(in the rows, 128 means zero)
One hidden turn or mirror swaps the rows below in pairs. Which row is each named row swapped with?
The rows were stretched afterwards, more along some directions than others.
q534: [125 132 131 151 139 118 123 102  98 146 132 143 166 118 125 148 131 127
 124]
q835: [121 144 117 179 159 151 113  83 134 129 111 129 159 150 150 129 112 152
 129]
q182: [125 152 152 150 144 136 152 117 115 125 137 107 155 161 136 137 126 148
 144]
q472: [148 136 130 156  85 163 135 104 101 158 121 103 159 141 141 140 112 145
 124]
q253: [ 99 143  92 117 137 124  90 140 137 124  85 153 113 113 143  94 118 115
 131]
q791: [141 120 112 132 137 120 121 134 147 125  90 156 120 130 117 114 135 132
 123]
q196: [111 120 115 131 163 123  98 119 130 123 117 129  98 138 150  85 116 103
 149]
q420: [142 165 106 161 149 111 115 114  97 116  91 136 174 114 150 127 143 159
 134]
q845: [117 144 122 144 104 127 106 126 107 133 135  97 173 138 172 114  90 130
 135]
q577: [126 147 115 160 146 118 125 135 132 117 132 104 143 129 137 101 116 155
 129]
q799: [153 144  90 153 149 118 117 113 132 156 124 117 116 135 138 101 134 150
 112]
q690: [119 128  92 117 105 118 106 127 119 124 114 125 148 113 143 128 121 126
 106]
q27: [143 122 148 128 109 111 110 130  83 143 128 104 133 119 131 128 130 115
 159]
q509: [107 139 133 131  96 118 113 155  94 112  91 156 141 127 154  95 125 129
 151]
q404: [145 157 144 158 122 136 155  92  84 129 155  78 180 151 156 122  93 155
 156]
q395: [119 122 105 103 123  99  72 114 133 138 140 109 136 106 120  94 115 107
 131]
q275: [114 154  89 147 160 115 108  94 129 114 137 130 169 137 139  93  80 126
 127]
q463: [131 128 110 120 106 116 100 140 114 120 102 127 107 116 134 110 128 102
 160]
q24: [146 125 114  97 145 109 112 102 117 135 139 107 120 140 142  87 108 125
 150]
q778: [113 157 111 167 193 120 110  91 139 115 124 129 150 125 124 120 118 139
 119]
q683: [110 126 103 139 198  91  90  93 163 126 136 161 145 138 140  92  94 136
 113]
q506: [ 98 140 141 137 122 115 104 121 109  99 111 134 163 111 145 121 111 102
 158]
q615: [120 166 118 161 148 112 112 117 137 121 115 120 173 137 145 117 134 154
 118]
q590: [141 148 110 112  99 107 112 142 105 123 110 119 129  89 108 128 134 115
 134]
q878: [101 151 105 151 162 132 114  81 124 130 158 107 164 134 164 104  81 136
 126]
q155: [128 146  82 178 156 108 102 128 151 128 120 121 116 156 136  91 123 130
  96]
q63: [105 123  97  87 140  81 107 148 146 103 132 132 122 109 122  88 119  97
 144]
q94: [121 147 109 141 160 122 110 134 138 133 121 154 115 152 144  92 104 133
 105]
q582: [109 158 113 198 159 135 111  96 125 142 101 134 163 130 133 128 134 138
 127]
q877: [141 125 131 111 126  80 105 144 123 113 126 107 114 129 141  95 118  96
 154]
q23: [116 136 117 131 125 130  81 115 129 150 124 127 147 131 117  96 124 103
 119]
q876: [134 123 126 133 143 140 118 108 133 148 146 114 129 164 135 101  78 139
 120]
q13: [133 144 123 147 124  95 125 136 117 121 127 138 159 119 142 118 107 144
 131]
q82: [105 124 123 160 147 120 106 101 122 134 111 162 155 147 133  99 124 133
 131]
q542: [134 110  84 140 179 111  98 115 167 150 129 130 114 159 139  85 110 132
 110]
q720: [130 120 133  65 105  97 105 149 113 131 129 118  99 124 115 109 140  85
 161]
q623: [137 141 108 154 181 115 114 122 150 112 127 105 118 138 147 106 130 144
 129]
q890: [143 115 127 119 131 127 149 102 139 126 144 111 165 147 137 128  83 145
 119]
q358: [141 122 107 101  91 121 105 111 129 138 156  85 145 114 122 124  98 106
 130]
q410: [109 138 133 134 132 135 132 154 100 109 106 135 153 107 138 120 140 129
 146]

Swapped with q472: q196
Swapped with q275: q420
Swapped with q778: q590
Swapped with q13: q683

